Each row has a name. Each question is about the rows just above it.

Columns, left to right: notif vuko tadil bev Tofa domik zefas pon Vut
F: [ 93 128 148 101 120 162 122  87 124]
J: [141 124 113  86 104 120  88  84 213]
Z: [172 126 115 144 115 108 139 146 121]
B: [ 97 120  82 103 101 129  73 101 149]
The entry that follows [128]:
[148]
The entry that follows [87]:
[124]
Which column holds this, read top down? [ 93 141 172]
notif

Columns, left to right: mot tasi Basir Nur Dov miv
P: [ 81  75  89  53 111 151]
C: [139  80 140 111 157 163]
X: [ 81  75  89 137 111  88]
A: [138  80 140 111 157  92]
Q: [138  80 140 111 157 163]
Right after [139] comes
[80]
Which row holds [ 81  75  89 137 111  88]?
X

Columns, left to right: fibog tus Bodu zapil Rut sodaf
H: [ 90 111  83  77  77 112]
W: [184  72 183 200  82  52]
M: [167 165 172 191 192 164]
[ 82 192] is in which column, read top down?
Rut
Right after [83] comes
[77]

Columns, left to right: Nom lofu Gilin pakan kel
kad: [121 122 119 135 113]
ritom: [131  57 127 112 102]
leto: [120 119 111 115 112]
Which column holds this, read top down? [ 57 119]
lofu
[113 102] is in which column, read top down?
kel
[127 111] is in which column, read top down?
Gilin

Columns, left to right: Zaf ranip vodu dopan
Dit: [123 132 113 128]
leros: [119 117 192 132]
dumet: [123 132 165 128]
Fadi: [132 123  96 137]
zizo: [128 128 129 130]
Deba: [128 128 125 128]
Nok: [134 131  81 132]
What comes right after [131] in the named rows?
[81]
Whose row is [119 117 192 132]?
leros
The row with [134 131  81 132] is
Nok

Columns, left to right: suzo gofi puruk revu mup
dev: [153 162  76  91 176]
Ratem: [153 162 141  91 124]
rubop: [153 162  76  91 152]
marik: [153 162  76 168 118]
likon: [192  84 140 170 119]
Whose row is [192  84 140 170 119]?
likon
[141  76  76] is in which column, read top down?
puruk
Which column holds [153 153 153 192] top down?
suzo
Right after [168] comes
[118]

Columns, left to right: nik gaka kifat deziv Sugi nos
gopuz: [ 47  85 127  92 155 108]
Piza: [150 185 200 116 184  61]
lugul: [157 147 209 177  65 188]
mopi: [ 86 145  49 137  46  88]
geka: [ 92 155  54 135 143  77]
pofi: [ 85  67 204  91 112 120]
Right after [86] comes
[145]
Which column holds [108  61 188  88  77] top down?
nos
[116 177] is in which column, read top down?
deziv

Columns, left to right: navat fal Kikul Nid
veta: [153  94 122 122]
Fitas: [158 136 158 126]
pupun: [141  98 123 110]
novoz: [ 85 126 104  94]
Buda: [ 79 146 172 188]
Ginor: [125 160 111 128]
Mepib: [164 101  60 138]
feloz: [143 129 119 152]
[123 104] is in which column, read top down?
Kikul
Which column holds [ 79 125] top down?
navat
The entry that follows [125]:
[160]
Which column holds this, read top down? [122 158]
Kikul
Which column holds this, read top down? [ 94 188]
Nid
The entry that follows [164]:
[101]
Right after [153] comes
[94]

Columns, left to right: remo Tok vugig gumed
Buk: [208 105 137 166]
dala: [ 82  56 137 161]
rezo: [216  74 152 188]
neta: [ 91 142 105 119]
mivil: [ 81 141 153 107]
rir: [102  51  95 167]
What comes right after [141] in the named rows?
[153]
Which column holds this, read top down? [119 107 167]
gumed
Right after [81] comes
[141]
[152 105 153] is in which column, read top down?
vugig
Which column holds this, read top down? [105 153]
vugig

Columns, left to right: lus pekeg sona Nalug
dasas: [129 121 120 134]
tugal: [ 89 134 197 117]
Kipig: [111 128 175 115]
bome: [169 138 121  45]
[134 128] is in which column, read top down?
pekeg
Which column holds this, read top down? [ 89 111]
lus

Columns, left to right: naled besad dagef Pepo tid Zila zuva fufod Zavib bot
bodat: [115 108 115 101 103 152  53 110  82 141]
lipor: [115 108 115 101 103 152 153 110  69 162]
zit: [115 142 188 154 161 126 141 118 163  80]
Right after [154] comes
[161]
The entry that follows [126]:
[141]
Which column holds [82 69] top down?
Zavib
Which column holds this, read top down? [101 101]
Pepo
What comes right after [82] in the named rows?
[141]

Columns, left to right: puvu tilu Gesa zuvob rata zumo Lef govit Robus
feri: [ 86 107 136 125 132 215 128 138  72]
Sozol: [112 113 140 128 133 209 128 138  62]
fenip: [ 86 113 140 128 117 218 140 132 103]
Which column holds [128 140] top down?
Lef
Whose row is [ 86 113 140 128 117 218 140 132 103]?
fenip
What comes right after [125] in the named rows?
[132]

Columns, left to right: kope Zusil gumo funa
bul: [123 137 188  90]
buzad: [128 100 122 150]
Reto: [145 130 111 142]
garu: [116 179 108 135]
bok: [140 138  86 138]
rit: [130 125  70 145]
fenes: [ 60 132 122 128]
The entry that follows [60]:
[132]
What comes right after [132] in the named rows?
[122]
What comes right after [123] in the named rows?
[137]

Columns, left to right: vin Keleb lopus Dofab zul kolo vumi Dor
niv: [119  88 119 142 137 129 123 107]
rupa: [119  88 136 119 129 126 138 133]
siluv: [135  88 145  87 107 149 142 130]
Dofu: [ 42  88 111 193 159 111 114 113]
Lav: [109  88 103 149 153 124 102  89]
mon: [134  88 124 120 141 157 105 115]
pumet: [108  88 120 163 144 135 105 113]
Which column holds [129 126 149 111] top down?
kolo
The row with [119  88 119 142 137 129 123 107] is
niv

Columns, left to right: por Zalep bezof bim
bego: [118 205  99 107]
dudu: [146 100 142  99]
pif: [146 100 125 128]
lani: [126 115 112 121]
gozut: [132 146 111 115]
bazi: [126 146 116 116]
Whose row is [146 100 125 128]?
pif
[126 132] is in which column, read top down?
por
[ 99 142 125 112] is in which column, read top down?
bezof
Right after [118] comes
[205]
What comes right after [125] in the named rows?
[128]
The entry that follows [112]:
[121]
Which column holds [125 112] top down?
bezof

Columns, left to right: fofo Malem dis reda fozaf Kefek renut
gezok: [116 174 160 135 144 126 147]
bogav: [118 100 128 141 139 111 108]
dipun: [118 100 128 141 200 111 108]
rigiv: [108 119 123 120 134 120 135]
Mazik: [126 135 109 149 101 127 117]
redez: [132 163 169 142 142 137 150]
Mizik: [ 68  52 106  93 168 106  48]
lurev: [118 100 128 141  93 111 108]
Bubuf: [126 135 109 149 120 127 117]
[200 134 101 142 168  93 120] is in which column, read top down?
fozaf
Which column holds [111 111 120 127 137] top down?
Kefek
Whose row is [108 119 123 120 134 120 135]?
rigiv

Columns, left to right: Delu Feten Ruseb lat govi
kone: [125 131 133 133 133]
keko: [133 131 134 161 116]
nako: [122 115 162  92 118]
Fizip: [135 145 130 145 118]
met: [135 145 151 137 122]
Lil: [117 201 128 121 127]
menuk: [135 108 139 110 119]
Right after [162] comes
[92]
The entry that follows [108]:
[139]
Which column holds [118 118 122] top down?
govi
What comes right after [110] in the named rows?
[119]
Which column holds [116 118] top down?
govi
Which column holds this, read top down? [162 130 151]
Ruseb
[133 161  92 145 137 121] is in which column, read top down?
lat

Columns, left to right: Kilu bevaz zudi sugod rer
Let: [170 149 191 112 193]
giba: [136  62 105 194 109]
mos: [ 86 156  96 145  41]
[193 109] is in which column, read top down?
rer
Right after [62] comes
[105]
Right after [194] comes
[109]

Columns, left to right: vige bape remor garim Tuti vonut
fif: [ 56 191 108 145 150 145]
fipi: [133 100 185 146 141  81]
Gibul: [202 174  95 193  54  72]
Gisas: [177 158 102 168  78  98]
Gim: [ 71 126  85  62 104 105]
Rubad: [114  90  85 129 134 113]
reti: [186 146 149  92 163 152]
sopu: [118  65 195 159  81 190]
What comes right after [185] in the named rows?
[146]
Which column holds this, read top down? [191 100 174 158 126]
bape

Columns, left to right: vaga zif zona gir bigep Teze Zuz vomo sezo nivob
bizan: [121 128 122 149 106 145  98 148 147 119]
Beduv: [129 108 124 111 100 115  91 122 134 168]
bira: [146 115 130 111 150 100  99  89 121 110]
vusug: [100 131 180 149 135 135 116 146  54 116]
zeg: [115 134  77 137 161 150 133 129 140 119]
Zimas: [129 108 124 111 117 115 134 131 140 161]
Where do [115 134  77 137 161 150 133 129 140 119] appear?
zeg
Whose row is [100 131 180 149 135 135 116 146  54 116]?
vusug
Which column holds [121 129] top down?
vaga
Right after [99] comes
[89]
Whose row is [146 115 130 111 150 100  99  89 121 110]?
bira
Which column holds this, read top down? [121 129 146]
vaga

Columns, left to right: pive lon Zame Kir sogof tetu tise
sidu: [134 114 154  92 154  85 159]
nit: [117 152 166 148  93 153  58]
Goris: [135 114 124 141 191 117 153]
Which column holds [ 92 148] top down?
Kir
Which column holds this, read top down? [154 166]
Zame
Which column holds [ 58 153] top down?
tise
Right after [134] comes
[114]
The entry that follows [135]:
[114]
Right after [124] comes
[141]

Columns, left to right: kuzo sekor peto savuz Nebul Kapa
Rifo: [133 129 125 140 126 124]
kemik: [145 111 137 133 123 155]
Kiv: [170 134 210 135  86 123]
Puleb: [112 169  93 127 169 171]
Tuken: [133 107 175 131 113 127]
Zate: [105 133 168  87 119 143]
Deg: [ 79  92 122  95 122 175]
What comes right after [86] in the named rows?
[123]
[140 133 135] is in which column, read top down?
savuz

Columns, left to right: nuzi norim Zoso sonir kavi
lozim: [128 145 140 192 129]
geb: [114 144 140 192 129]
ruda: [161 132 169 157 144]
Which column holds this, read top down? [114 161]
nuzi
What comes right after [157] in the named rows?
[144]
What comes right after [169] in the named rows?
[157]
What comes right after [161] in the named rows?
[132]
What comes right after [145] in the named rows?
[140]
The entry that follows [114]:
[144]
Which column holds [145 144] top down?
norim

Columns, left to right: Baz bidov der Vufur
lemeg: [100 185 199 166]
veg: [130  96  92 143]
tufo: [140  57 141 151]
vukam: [130 185 151  62]
tula: [186  96  92 143]
[143 151  62 143] is in which column, read top down?
Vufur
[141 151  92] is in which column, read top down?
der
[ 62 143] is in which column, read top down?
Vufur
Right after [186] comes
[96]

Columns, left to right: mafid Kup zadig gopo Pebo rar pasa
Nem: [157 196 192  52 195 189 175]
guzo: [114 118 157 152 103 184 143]
Sus: [114 118 157 152 103 108 158]
mede: [114 118 157 152 103 108 106]
The entry that follows [195]:
[189]
Whose row is [157 196 192  52 195 189 175]?
Nem
What comes right after [189] in the named rows?
[175]
[175 143] is in which column, read top down?
pasa
Right after [196] comes
[192]
[192 157] is in which column, read top down?
zadig
Which row holds [114 118 157 152 103 108 106]?
mede

Columns, left to right: nenu Veve gad Narim Lomov pid Ligev Musa Rafi
medap: [122 124  82 101 129 140  80 139 145]
fod: [155 119 106 145 151 152 139  46 137]
Bivul: [112  83 121 127 163  71 146 166  66]
The entry that follows [83]:
[121]
[ 46 166] is in which column, read top down?
Musa
The entry that follows [140]:
[80]

Columns, left to right: vilu par Veraf vof
sikur: [145  95  48 112]
fekan: [135  95 142 141]
ziva: [146  95 142  97]
Which column holds [142 142] top down?
Veraf
What comes right after [146] in the named rows?
[95]
[141  97] is in which column, read top down?
vof
Whose row is [146  95 142  97]?
ziva
Which row holds [135  95 142 141]?
fekan
[135 146] is in which column, read top down?
vilu
What comes right after [135] in the named rows?
[95]

